Each path is a new rotation, seen through one point. The rows after it are directions, each followed by how far the rotation turns it, in deg/step (0 if it stays put).
Each turn is a multiple of 5 degrees from 10 to 175, or 0.
Each row of a path follows its step; steps can be skipped.
Path 1:
step 2: 2.27; 0.07; 0.55; -0.31; 1.30; 4.59; 3.17; 0.88; 1.28; 0.49; -1.73; -2.96; -1.80; 1.66; 3.48; -0.25; -0.28; -0.24; -0.20; 1.28; -3.39; 0.25; 0.74; -2.92; -1.82; -2.94; -0.32; 0.18; -0.14; -1.03; 0.10; -0.04; 0.03; 4.13; 0.08; 2.26; -0.89; 0.76; 0.28; 1.03; 3.13; 1.44; 6.59; 0.65; -1.56; -1.15; -5.47; 0.44; -2.00; -0.60
step 3: 2.60; 2.80; -1.29; 2.65; 0.01; -1.42; -0.39; 0.55; 0.13; -2.51; -0.56; 3.06; 2.60; 5.00; -0.40; 1.26; 1.89; -1.88; -1.12; 0.20; 0.38; 0.90; -0.21; 1.78; -2.20; -2.72; 2.79; -0.75; -0.72; -1.02; -4.41; -6.40; 3.06; -1.33; -1.89; 0.33; 2.36; 0.98; -2.60; 1.48; 0.03; -2.87; 0.44; 1.47; -0.45; 0.62; 0.65; 0.80; -2.00; 0.37
step 8: 0.23; -1.29; 3.94; -1.18; 1.88; 0.12; 0.84; 3.39; 1.64; -0.12; 0.66; -0.33; 1.31; 2.42; 5.12; -0.55; -0.21; 1.34; -1.05; -2.96; 0.80; -0.15; -2.31; -1.00; 1.84; -3.95; -1.19; 1.74; -3.21; -1.87; 0.30; 0.48; -1.71; -3.12; -0.59; 3.83; 1.32; -3.34; -0.93; 2.36; 3.76; 0.69; 0.02; 0.12; -3.95; 1.27; 2.71; 1.47; -1.23; -1.37
step 10: -1.54; 0.95; -0.54; -2.44; 2.29; -5.24; -0.23; 0.16; -1.32; 1.04; -0.34; 1.88; 0.56; -2.30; 1.08; 0.59; -0.06; 1.14; -1.29; 3.08; 2.14; 1.66; -2.95; 4.24; -1.78; -1.33; 0.28; -0.99; -0.51; 0.67; -1.45; 3.59; -2.09; -1.53; 3.42; -1.36; 4.23; 4.68; -1.20; -0.70; -0.47; -3.44; 1.63; 1.55; -0.80; 1.17; 1.06; 0.29; 1.77; -4.06
step 14: 1.36; 2.40; -0.15; 0.57; 1.02; 0.88; -0.82; 0.51; 2.21; 0.72; 0.33; 1.44; 1.77; 1.12; 0.21; -5.54; -2.17; 1.70; -1.64; -0.62; -0.15; 0.09; 0.09; 2.76; 2.49; -2.97; 4.34; -0.33; -2.62; 0.74; -2.97; 1.44; 0.50; 0.88; -0.94; -1.07; 0.45; 0.33; 1.25; 3.66; -1.61; -3.76; 2.61; 0.33; -1.04; -0.44; 0.74; -0.30; -6.81; -2.03
step 15: -1.21; -0.27; -0.58; 2.46; -1.54; -2.02; 0.72; 2.30; 1.45; 2.89; 0.46; 3.27; -1.86; 1.11; 1.45; 2.36; -1.35; -1.04; 2.27; -2.29; 0.29; 1.00; 0.43; 0.00; 2.43; -2.01; 3.12; -2.45; -0.72; -0.60; 4.62; -2.58; 1.03; 1.16; 2.46; 5.64; 4.04; 0.51; 1.09; -0.83; -2.25; -2.96; 2.86; 0.28; 0.08; 1.02; -2.12; -0.31; 2.13; 2.15
step 16: 0.07; -1.08; -0.50; 0.43; 1.36; -0.26; 3.88; 0.10; -3.17; 2.23; -0.54; -0.54; 1.77; -2.00; -1.05; 2.17; 3.25; -3.44; -0.15; 0.02; -0.45; -1.07; -0.95; -4.27; -1.46; -0.64; -1.09; -0.58; -2.76; -1.16; -0.78; 0.20; 1.96; 4.74; 1.98; -5.22; 1.47; 2.11; -1.09; -0.46; -0.78; -2.86; 2.88; 1.80; 2.47; -2.11; -1.49; 2.59; -1.13; -3.69
step 20: -0.51; -1.81; -1.58; 0.55; 0.61; 2.34; -1.44; 7.23; 0.24; 2.25; -1.08; -2.23; 0.47; 0.16; 2.97; -0.28; -2.04; -0.76; -2.05; 1.11; 1.90; -1.40; 1.67; -1.48; -0.26; -0.90; 0.12; 0.45; -0.61; 1.51; 2.55; -2.84; -2.25; 5.89; -1.91; -3.66; -0.17; -1.64; 2.41; -0.10; 1.32; -0.54; 2.20; -0.30; -1.82; 1.03; 0.90; -3.40; -2.58; 0.16
-0.43; -0.14; -0.21; -0.25; -0.19; -0.60; 0.41; 1.30; 0.52; -0.76; -0.41; -0.82; -0.20; -0.15; 0.72; 0.98; 0.58; -0.52; 0.52; -0.10; 0.05; -0.97; -0.27; -0.03; 0.16; -0.36; 0.72; 0.43; 0.96; 0.38; 0.06; 0.26; -1.46; -1.15; 0.38; 1.38; 0.15; 0.40; 0.02; 0.16; -0.70; -0.10; -0.01; -0.55; -0.32; -0.56; 0.01; -0.31; 0.08; 0.34
160
-1.21; -0.21; -0.88; 0.62; -1.14; -0.31; 0.02; -1.12; 0.42; 0.20; -0.65; 0.12; -0.53; 0.18; -0.33; -0.22; -0.12; 0.16; -0.03; -0.08; -0.83; -1.18; -1.03; -0.56; 0.40; 0.42; -0.33; 0.27; -0.38; 0.52; -0.70; -1.01; -0.65; 0.55; -0.57; 0.18; 0.38; 0.11; -0.29; -0.82; 0.80; -0.77; -0.38; -0.15; -0.68; 0.31; -0.03; -0.62; -0.31; -0.25
170
-0.72; -0.41; -0.40; -0.27; 0.37; 0.21; -0.37; 0.53; -0.50; -0.01; -0.95; -0.58; 0.97; -0.71; 0.50; -0.34; 0.50; -0.22; -0.32; -0.29; 0.59; 0.45; -0.31; 0.79; -0.14; 0.33; 0.18; -0.06; 1.46; 0.63; -1.00; -0.38; 0.46; 0.15; 0.70; -1.03; -0.57; -0.46; -0.10; -0.44; -0.21; -1.24; -0.25; 0.46; -0.63; 1.12; 0.08; 0.41; -0.30; 0.35
110
0.36; -0.93; 0.12; 0.25; 0.25; -0.28; -0.39; -0.43; 0.29; -0.48; 0.42; 0.62; 0.06; 0.14; -0.94; 0.24; 0.48; -1.30; -0.87; 0.39; -0.27; -0.97; -0.17; 0.35; -1.23; -0.13; 0.37; -0.97; 0.39; -0.25; 0.68; 0.03; -0.75; 0.74; 1.22; -0.65; 0.52; 0.47; -0.44; 0.20; -0.20; 0.44; -1.15; -0.17; -0.22; 0.38; 0.48; 0.39; -0.27; -0.44
115
-0.57; 0.28; -0.41; -0.16; -0.11; 0.14; -1.06; 0.53; -0.43; -0.87; 0.23; 0.06; 0.23; 0.62; 0.86; -0.41; -0.39; 0.60; -0.90; 0.00; 0.38; 0.37; -0.19; -0.32; 0.16; 0.73; -1.05; 0.17; -0.19; -0.70; 0.83; 0.87; -1.31; -0.77; 0.29; -0.61; -0.10; 0.17; -1.32; -0.27; 0.86; -0.13; -0.26; 0.30; 0.24; 0.08; 0.88; -0.53; 0.60; 0.19
25
